0: [7 5 7 6 5 6 5 5 7 6 6 4 7]
1: [7 6 5 6 5 6 5 6 7 5 7 4 7]
2: [5 7 5 6 5 7 6 6 7 5 6 4 7]
3: [6 6 5 6 7 7 5 4 5 6 5 7 7]
4: [5 7 4 6 6 7 6 5 5 7 6 7 5]
5: [7 6 6 6 7 6 5 5 5 5 4 7 7]
6: [5 6 7 6 7 5 7 6 4 5 6 5 7]
7: [7 5 5 6 7 6 6 5 4 7 5 7 6]
8: [6 6 5 5 7 7 6 5 4 5 6 7 7]
9: [7 5 7 6 7 6 4 6 5 7 5 5 6]
10: [5 7 6 4 5 5 6 7 6 6 5 7 7]
11: [6 6 5 6 6 5 7 5 7 5 7 4 7]
12: [7 6 7 7 4 6 5 6 6 5 7 5 5]
13: [7 5 6 6 4 5 7 5 7 6 7 5 6]
14: [7 6 7 5 5 6 5 7 4 6 6 7 5]
15: [7 6 5 5 4 5 7 6 6 5 6 7 7]
16: [7 6 7 4 5 5 6 6 7 5 6 5 7]
17: [6 4 5 7 7 6 7 5 6 5 6 5 7]
18: [5 6 4 7 5 7 7 6 5 5 7 6 6]
19: [6 7 6 6 5 6 4 7 5 5 7 7 5]
20: [5 5 7 6 7 6 7 6 4 5 6 5 7]

[6 5 4 5 7 7 6 6 7 6 5 5 7] --> 17 2
[5 6 5 6 7 7 5 6 4 7 6 7 5] --> 4 7
[5 7 5 4 6 7 5 6 7 7 6 6 5] --> 4 10
[7 7 5 6 5 6 4 6 5 7 6 7 5] --> 19 14
[5 6 6 6 7 5 7 5 4 7 5 7 6] --> 7 6
[6 7 6 7 5 5 6 5 4 5 7 7 6] --> 19 18
[7 7 5 6 5 6 5 7 4 5 6 7 6] --> 19 14
[5 7 5 4 6 7 6 6 5 7 7 6 5] --> 4 8
[7 5 7 5 6 6 6 7 7 5 5 4 6] --> 16 0
